Here are some numbered points:
  -1.8  -0.6  -1.6  -0.8  -1.3  -2.2  -1.1   0.0  -0.5  -1.4  -0.7  -0.6  -0.4  -3.7  -3.3  -0.7  -1.2 0
   0.6  -0.3   0.3  -0.2   0.5   0.6   0.1   0.5   0.7   0.8   0.6   0.1  -0.1  -1.1  -1.0   0.0   0.0 1
  -1.0   0.0   0.1   0.4   0.0  -0.4  -0.2   0.3  -0.4   0.5   1.4  -0.7  -1.2  -1.3  -0.8   0.6  -0.2 2
   0.7   1.3   1.6   0.8   1.4   0.6   1.0   1.2   1.7   1.3   2.7   1.2   0.4  -0.2   0.0   1.6   1.3 3
  -0.5  -1.0  -1.0  -0.4  -0.9  -1.0  -1.0  -0.2  -0.3   0.1   0.3  -0.9  -1.3  -3.1  -1.6  -0.4  -0.6 4
   0.6   0.1   0.2   0.5   1.0   0.5   0.6   0.2   0.4   1.1   1.3   0.4   1.1  -0.3   1.1   0.8   0.6 5
  1.6  1.6  0.6  1.1  1.4  0.8  1.8  1.1  0.7  1.0  0.6  1.0  1.5  1.3  0.8  1.6  1.1 6
  -0.7  -0.1  -1.4  -1.0  -1.2  -1.6  -0.4  -1.4  -1.0  -0.7  -1.1  -0.9   0.0   1.6   1.0  -0.3  -0.8 7
   0.1  -0.3  -0.6  -0.3   0.0  -0.3  -0.3  -0.9  -0.6  -1.3  -0.7  -0.4   0.3   1.0   1.2  -0.6  -0.3 8
  -0.5   0.4  -0.7  -0.3  -0.5  -0.3  -1.2  -0.8  -1.0  -0.4  -0.8   0.0   0.3   1.8   0.3  -0.7  -0.7 9
  -1.1  -2.1  -1.2  -1.8  -1.3  -1.0  -1.4  -2.2  -1.3  -1.6  -2.1  -1.7  -2.1  -0.5  -0.6  -1.9  -1.4 10
   0.0  -0.8  -0.3  -0.4  -0.2   0.1  -0.3  -0.5  -0.1  -0.5  -0.8  -0.1  -0.6  -1.1   0.0  -0.7  -0.5 11
   0.0  -1.6  -0.3  -0.7  -1.4  -0.4  -1.0  -1.1  -1.3  -0.8  -0.3  -0.6  -0.5  -1.3   0.8  -0.9  -0.9 12
   0.9   0.3  -0.2   1.2   0.9  -0.1   0.4   0.3   0.6  -0.3  -0.4   0.5   1.0   0.6   0.8   0.1   0.4 13
  0.4  1.2  0.4  1.2  0.3  1.0  0.9  0.6  0.5  1.6  0.2  1.1  0.5  1.2  0.2  0.7  0.7 14
  -0.4  -0.5  -1.8  -1.1  -0.7  -0.5  -0.6   0.1  -0.9  -0.4  -1.0  -0.9  -0.4   2.4   0.3   0.5  -0.3 15
   0.0   0.2  -1.0  -0.2   0.3   0.2   0.3  -0.6  -0.3   0.1  -0.5   0.1   1.1   1.9   0.9  -0.1   0.1 16
  -0.1  -0.6  -1.0   0.2  -0.6   0.2  -0.1  -0.5   0.1  -0.6  -0.6  -0.2   0.3   2.0   0.4   0.1   0.1 17
  0.0  1.6  1.0  0.4  1.8  0.6  1.4  0.4  1.1  0.9  0.4  1.2  1.6  2.9  2.8  0.6  1.7 18
  1.1  0.8  1.2  1.1  1.3  0.5  1.3  0.8  0.9  1.0  0.0  0.8  0.2  1.0  0.6  0.3  0.9 19
  1.8  1.3  2.6  1.3  1.9  2.1  2.1  2.6  2.0  2.3  1.6  1.8  1.8  0.6  2.3  0.5  0.9 20
   0.3  -0.5  -0.5  -0.1  -0.7  -0.2   0.6  -0.7  -0.9  -0.3  -0.1  -0.1  -0.1  -1.6   1.4  -0.3  -0.3 21
  -0.8  -0.6  -1.4  -0.8  -0.4  -1.1  -0.6  -1.1  -0.9  -1.0  -1.6  -1.0   0.0   0.0  -0.6  -0.5  -1.1 22
   0.9   0.6  -0.2   0.4   0.7   0.0   0.9   0.6   0.4   0.4   0.7   0.6   2.0   3.2   1.8   1.0   1.6 23
  -1.4  -0.8  -1.2  -0.5  -0.9  -0.5  -0.4  -1.4  -0.6  -0.4  -1.4  -1.0   0.2  -0.2   0.2  -1.1  -0.8 24
   0.0   0.3  -0.5  -0.4   0.4   0.3   0.8  -0.2   0.6   0.0  -0.3  -0.4   0.7   1.8   0.6   0.3   0.1 25
   0.4   0.0   0.1   0.1   0.2  -0.2   0.3   0.5  -0.4  -0.5  -0.3   0.0   0.3   1.3   1.4   0.3   0.1 26
   1.4   0.2   1.2   0.3   0.9   0.4   0.8   0.8   1.1   0.9   0.8   0.9   0.7  -0.4   0.9   0.1   0.3 27
  2.2  0.9  1.5  1.5  1.3  1.3  1.4  0.8  1.7  1.5  1.7  0.9  1.6  0.3  2.2  2.1  1.6 28
New points follow, each followed by the numbers of its five nearest points above by angle, seen from the average point of the numbered points, nearest first.
   1.2   1.2   2.0   1.8   1.5   1.4   1.3   0.9   1.3   1.9   3.3   1.1   0.6  -1.2  -0.2   2.8   1.0 3 5 28 27 20
  -0.2   0.4   0.3  -0.5   0.3  -0.1  -0.1   1.1   0.8  -0.2  -0.1   0.5  -0.9  -2.0  -2.3  -0.2   0.7 1 0 4 2 11
   0.1   0.6   1.4   0.2   0.4   0.0   0.5   0.2   1.3   0.8   1.9   0.4  -1.6   2.2  -0.5   0.7  -0.2 3 19 14 20 6
   0.9   1.7   0.1   0.5   0.7   0.4   0.0   0.6   0.7   0.3   1.2   0.6   1.1   0.1  -0.2   0.6   0.4 3 6 28 14 20
   0.0   0.6  -0.9  -0.1   0.4   0.3  -0.1   0.1  -0.2   0.4  -0.2   0.5   1.2   1.3   1.2   0.7   0.0 16 23 18 25 26
   0.1  -0.8  -0.3   0.0   0.0   0.1   0.4   0.1  -0.9  -0.6  -1.1   0.0   0.7   0.7   1.3  -0.4  -0.1 8 26 7 16 17
  -0.1  -0.2  -0.8  -0.2  -0.1   0.6  -0.7  -0.2  -0.4   0.4  -0.5  -0.7   0.2   0.9   1.2  -0.1   0.6 15 17 9 16 8
   0.9   0.9  -0.1   0.8   1.3   0.0   1.0   0.7   0.7   1.0   0.3   1.1   1.0   1.7   0.4   1.0   1.1 6 19 14 23 18
  2.0  2.8  2.1  2.1  1.9  1.5  2.7  2.6  2.3  2.2  1.9  2.2  2.4  3.3  2.4  1.8  2.4 6 20 28 19 18
  1.4  1.2  1.8  0.7  1.1  1.4  0.9  0.8  1.0  1.2  1.2  1.7  0.8  1.3  1.7  0.3  1.2 20 28 19 6 27
  -0.7  -0.3  -1.8  -1.1  -0.5  -0.5  -0.3   0.2  -1.6  -1.0  -0.7  -0.8   0.8  -2.7  -2.5  -1.1  -0.7 0 4 22 11 24
   0.2  -0.1  -0.3   0.0   0.2   0.3   0.7   0.2   0.8   0.0   0.1  -0.3   1.6  -1.5  -0.2   0.2   0.4 1 0 5 4 27
   1.0   1.8   2.2   1.0   1.8   1.8   1.5   2.0   2.5   1.9   3.0   1.9   0.3   0.1  -0.3   2.4   1.5 3 20 28 6 27
  -0.2   0.0   1.0   1.1   0.6   0.6   0.2   1.3   0.8   1.2   2.2   0.9  -0.2  -2.0  -0.3   0.9   0.5 3 1 5 2 27
  -1.0   0.1  -0.6   0.0   0.0   0.0  -0.3   0.9   0.1  -0.6  -0.2   0.1   0.6  -2.2  -2.4  -0.3  -0.5 0 4 1 2 11
   0.4   1.5  -0.1  -0.5   0.3   0.3   0.5   1.7   0.6   0.1   0.6   0.3  -0.5  -2.4  -2.2   0.8   0.9 1 2 4 0 3
   0.4   0.5   0.6   0.4   0.3   0.2   0.1   0.4   0.4  -0.1  -0.1   0.3  -0.3   1.4   1.8   0.2  -0.2 26 18 19 20 23
  -0.4   0.5  -0.5   0.0   0.9   0.3  -0.1   2.4   0.2   0.2  -0.1   0.1   1.1  -2.8  -2.7   0.0   0.4 1 0 4 2 11
   0.4   0.4  -0.2   0.6   0.6   0.2   0.7   0.5   0.6   0.7   0.5   0.3   0.3  -1.8  -0.4   1.0   0.4 1 3 5 2 27
   0.6   0.0   0.2   1.1   0.4   1.0   0.4   0.3   0.6   0.0  -0.3   0.4  -0.1   0.7   0.8   0.6   0.6 19 28 14 6 13
   0.0   0.8  -0.6   0.2   0.3  -0.1   0.0   0.4   0.5   0.1  -0.1  -0.1   2.4  -1.4   0.0   0.0   1.3 5 13 0 1 3
  -0.9  -0.1  -0.2  -0.2  -0.3   0.1  -0.4  -0.4   0.4   0.4   0.5  -0.5  -0.2  -1.6  -1.1  -0.1  -0.4 4 0 2 1 11
  -1.8  -0.7  -2.2  -1.7  -1.6  -1.4  -2.0  -1.6  -1.9  -1.1  -2.0  -1.4  -0.9   0.2  -0.8  -0.9  -1.9 22 10 24 7 9
   0.0   0.0   2.1   0.4  -0.4   0.7   0.1   0.0   1.2   0.9   1.2   0.3  -1.2   0.0  -0.3   0.8   0.7 3 1 2 27 19
  -0.2   0.4  -0.4   0.5   0.2   0.2   0.3  -0.1   0.5  -0.5  -0.3   0.4   1.2  -1.1  -0.1   0.5   0.3 0 1 4 13 11
   1.3   1.1   0.3   1.3   0.9   1.1   0.8   1.1   0.7   1.0   0.8   1.1   1.4  -1.1  -1.2   0.9   1.4 3 6 27 14 5
   0.8   0.0   1.5  -0.3   0.3  -0.2   0.1  -0.1  -0.6   0.4   0.0   0.2  -0.9  -1.6   2.2  -0.1  -0.1 21 27 12 11 2
  -0.7   0.1   0.2   0.8   0.5   0.1   0.3   0.5   0.3  -0.3   0.0   0.8   0.1   1.0  -1.2   0.7   0.2 14 3 19 2 1
  -0.1  -0.2   0.6  -0.6  -1.1   0.6   0.4   0.0  -0.5   0.1  -0.6   0.3   0.6  -0.5   0.9   0.1   0.3 21 12 11 24 10
  -0.8   0.2  -0.8  -0.3  -0.7  -0.5  -0.7  -0.3   0.0  -0.6  -0.5  -0.5  -0.2   1.4  -0.5   0.2  -0.1 15 9 7 17 22
  -0.3  -0.8   1.3  -0.8   0.0   0.3   0.0  -0.3   0.8  -0.8  -0.1  -0.6  -1.6  -1.1  -0.6  -0.6  -0.1 11 4 10 1 2
  -1.0  -0.4  -0.9  -0.8   0.0  -1.1  -0.6  -0.5  -0.2  -0.5  -1.4  -0.6  -0.1  -1.0  -0.1   0.2  -0.6 22 0 24 10 11
  -1.1   0.4  -0.4  -0.4  -0.5  -0.5  -0.9   0.1  -0.1  -0.7   0.0  -0.9  -0.7  -0.2  -0.7  -0.3  -0.8 0 4 22 10 2
  -1.1   0.2   0.2  -1.3  -1.2  -1.4  -1.5  -1.3   0.2  -0.9   0.3  -0.3  -2.0   3.2  -1.1  -0.4  -0.9 9 7 15 10 17
   0.0   1.1   0.9   0.4   0.2   0.4   0.6   1.3   1.2   0.3   0.5   0.9   0.4  -1.7  -2.0   0.0   0.4 1 3 27 2 0
   0.7   0.9   1.3   1.1   1.1   0.5   0.7   1.6   0.9   1.1   1.7   1.2   0.7  -0.8  -0.7   0.8   0.9 3 27 20 5 28
   0.7   0.0   0.4  -0.1   0.0  -0.2   0.5  -0.8  -0.6   0.0   0.8  -0.2   0.0  -1.2   1.9  -0.6  -0.9 21 12 11 4 27
  0.7  0.9  0.6  0.3  0.7  0.7  1.2  1.1  0.6  1.3  0.4  0.7  1.2  1.2  1.4  0.3  0.6 20 6 18 19 28
   0.5   2.1   2.2   1.1   1.8   1.6   1.9   2.1   2.6   1.9   2.9   1.7   0.2  -0.5  -0.3   2.3   0.9 3 20 28 27 6
  0.6  0.6  1.7  0.8  0.5  0.6  0.6  0.9  1.2  0.9  1.2  0.4  0.0  0.0  0.2  0.4  0.4 3 27 20 19 28
   0.4   0.2   0.0   0.6  -0.1  -0.7   0.0   0.2  -0.9  -0.1  -0.3  -0.2   0.8  -0.4  -0.4  -0.8   0.0 0 4 22 12 11
   0.9   0.1   1.9  -0.1  -0.3   0.9   0.1   0.7   0.8  -0.2   0.5  -0.4  -1.3  -1.2   0.0   0.1  -0.2 1 2 27 3 4
   0.3  -0.5   0.7  -0.6  -0.5   0.5  -0.5   0.6   0.8   0.8   1.5  -0.3  -0.7  -0.9  -1.2   0.4  -0.5 1 2 4 0 3
   2.1   0.4   1.7   0.8   1.0   0.8   0.5   0.1   0.1   1.4   1.3   0.8   0.7  -0.7   2.5   1.1   1.2 28 5 27 20 3
   0.1   1.1   2.2   0.4   0.6   0.9   0.7   0.2   1.0   0.7   2.7   0.9  -0.8   1.5  -0.5   0.5   0.3 3 19 14 20 27
  -0.7  -1.3  -0.7  -1.4  -0.8  -0.6  -0.7  -1.0  -0.9  -0.9  -1.4  -0.8  -0.8  -0.8   0.2  -1.4  -1.1 10 24 12 11 22
  -0.9   0.5  -0.6  -0.4  -0.8  -0.2  -0.8  -0.6  -0.1  -0.5  -1.1  -0.2  -0.3   2.0   0.6  -0.8  -0.6 9 7 15 17 8
   0.8   0.7   2.6   0.8   0.3   1.0   0.6   1.6   0.9   1.6   3.5   1.0  -0.5  -0.3  -1.5   2.5   1.0 3 27 28 5 1
   0.2   0.4  -0.4  -0.6   0.8  -0.2   0.2  -0.4  -0.7  -0.3  -0.3   0.1   0.3   1.6   0.8  -0.1   0.1 16 8 9 26 25
  -1.3  -1.7  -0.1  -0.6  -0.8  -1.0  -0.9  -1.4  -0.8  -1.2  -1.2  -1.0  -1.9  -2.8  -0.6  -1.6  -1.1 11 10 12 4 0
   0.8   0.6   0.8   0.5   0.2   1.0   0.8   0.7   0.8   0.8   1.1   1.2   0.3  -1.4  -0.4   1.0   1.1 3 27 1 5 28
   0.7   0.6  -1.0   0.6   0.6   0.0   0.4   1.3  -0.1  -0.2  -0.6   0.6   3.7  -0.7  -0.3   0.2   1.1 13 6 5 23 28
   0.2   0.4   0.2   0.1   0.6   0.3  -0.1   0.2   0.6   0.4   0.0  -0.4   0.2  -0.8   1.1  -0.8   0.3 27 1 20 5 11
  -0.5  -0.5  -1.3   0.0  -0.4  -0.4  -1.1   0.2  -0.2  -1.3  -0.6  -0.2   0.0  -1.9  -2.4  -0.7  -0.6 0 4 11 22 10
   1.6   1.0   1.4   1.2   1.3   1.5   1.3   2.0   1.9   1.6   3.1   0.9   0.7  -0.7  -0.4   2.4   1.2 3 28 5 27 20
   1.0   0.6   0.5   0.4   0.2   0.9   0.8   0.6   0.3   0.9   1.6   0.6   0.8  -0.9  -0.2   0.9   0.8 3 5 27 28 20
